In the data rows, 50 means zero.
Here are some points:
tensor([74., 35., 59., 51., 70., 62., 43., 31., 32.,  4.])
tensor([49., 29., 56., 71., 44., 52., 68., 69., 66., 78.])
tensor([61., 74., 44.,  9., 69., 52., 48., 42., 39., 18.])
tensor([54., 51., 50., 37., 67., 52., 27., 41., 25., 24.])
tensor([56., 48., 63., 60., 38., 48., 45., 64., 41., 72.])
tensor([55., 67., 57., 32., 55., 57., 47., 47., 38., 40.])
tensor([34., 40., 63., 66., 43., 48., 49., 69., 55., 74.])
tensor([43., 34., 52., 62., 51., 37., 46., 43., 59., 44.])
tensor([48., 62., 30., 32., 73., 59., 50., 29., 60., 19.])
tensor([49., 62., 58., 44., 50., 51., 52., 53., 40., 32.])
tensor([37., 46., 39., 29., 51., 64., 27., 52., 37., 50.])
tensor([70., 57., 63., 45., 39., 37., 65., 59., 59., 72.])
tensor([38., 60., 64., 51., 34., 45., 54., 41., 44., 66.])
tensor([51., 67., 51., 28., 60., 33., 44., 44., 50.,  5.])
tensor([64., 65., 55., 32., 65., 61., 54., 48., 56., 33.])
tensor([68., 28., 42., 43., 58., 53., 43., 34., 50., 33.])
tensor([46., 58., 32., 38., 84., 28., 61., 36., 64., 21.])
Here are 12 more points, each followed by its number:
tensor([33., 69., 30., 14., 80., 74., 39., 36., 42., 11.]) 0
tensor([52., 61., 58., 49., 54., 60., 44., 56., 39., 29.]) 1
tensor([47., 40., 52., 52., 52., 51., 76., 65., 76., 56.]) 2
tensor([34., 37., 62., 82., 36., 42., 42., 52., 51., 79.]) 3
tensor([42., 29., 48., 62., 37., 34., 46., 63., 51., 82.]) 4
tensor([78., 71., 46., 27., 59., 54., 57., 51., 59., 25.]) 5
tensor([72., 42., 32., 23., 68., 50., 46., 25., 51., 12.]) 6
tensor([50., 63., 75., 80., 29., 17., 78., 73., 63., 84.]) 7
tensor([55., 17., 66., 85., 22., 41., 38., 88., 64., 87.]) 8
tensor([64., 47., 44., 20., 70., 52., 42., 34., 40., 18.]) 9
tensor([49., 19., 50., 72., 36., 50., 51., 50., 40., 82.]) 10
tensor([67., 76., 49., 36., 78., 59., 48., 33., 44.,  7.]) 11
Which three of these numbered points are nearest to each point below, ignoring the direction in which the first points spread most? Their numbers follow each, nearest first.
tensor([37., 31., 60., 97., 16., 53., 47., 62., 58., 85.]) > 3 1 10
tensor([34., 74., 31., 30., 66., 72., 52., 48., 57., 29.]) > 0 2 1
tensor([58., 65., 59., 68., 43., 54., 63., 53., 57., 62.]) > 11 5 1
tensor([26., 38., 40., 53., 48., 67., 42., 52., 45., 59.]) > 0 3 10
tensor([37., 56., 43., 47., 61., 34., 77., 54., 71., 67.]) > 2 7 4
tensor([27., 56., 44., 41., 32., 66., 74., 45., 61., 82.]) > 0 2 9
tensor([52., 47., 42., 35., 72., 62., 60., 43., 64., 35.]) > 2 6 9
tensor([31., 41., 39., 60., 38., 36., 54., 69., 54., 73.]) > 4 3 9
tensor([34., 33., 43., 67., 52., 51., 72., 55., 65., 79.]) > 2 6 4
tensor([63., 56., 39., 48., 50., 60., 58., 50., 65., 51.]) > 5 11 6
tensor([48.,  5., 63., 94., 34., 65., 49., 52., 36., 70.]) > 10 3 9
tensor([33., 69., 63., 69., 41., 45., 41., 71., 27., 67.]) > 1 3 11
tensor([36., 51., 50., 48., 54., 50., 44., 36., 49., 28.]) > 3 4 1
tensor([63., 70., 46., 45., 67., 65., 59., 38., 48., 41.]) > 11 5 1
tensor([79., 47., 39., 20., 69., 53., 50., 22., 51., 11.]) > 6 9 10
tensor([54., 62., 54., 58., 55., 52., 54., 48., 52., 50.]) > 11 1 3
tensor([47., 38., 72., 96., 32., 42., 35., 59., 38., 75.]) > 3 1 10
tensor([53., 24., 67., 90., 23., 47., 38., 85., 67., 91.]) > 8 1 9
tensor([75., 65., 73., 50., 52., 52., 24., 59., 24., 29.]) > 1 11 8
tensor([49., 63., 69., 76., 32., 28., 75., 75., 72., 79.]) > 7 11 5
tensor([50., 22., 63., 85., 16., 42., 42., 86., 64., 92.]) > 8 4 9
tensor([53., 67., 36.,  6., 72., 56., 56., 28., 46., 12.]) > 9 0 2
tensor([51., 60., 71., 82., 37., 58., 60., 57., 56., 74.]) > 11 1 3
tensor([66., 29., 47., 45., 57., 44., 37., 40., 58., 32.]) > 6 8 9
tensor([42., 44., 31., 60., 60., 47., 78., 42., 57., 67.]) > 2 6 4
tensor([61., 88., 38.,  0., 88., 60., 36., 46., 53., 19.]) > 5 0 11
tensor([51., 28., 35., 61., 30., 71., 48., 62., 61., 89.]) > 6 9 10
tensor([56., 58., 68., 62., 40., 49., 61., 59., 49., 70.]) > 11 1 5
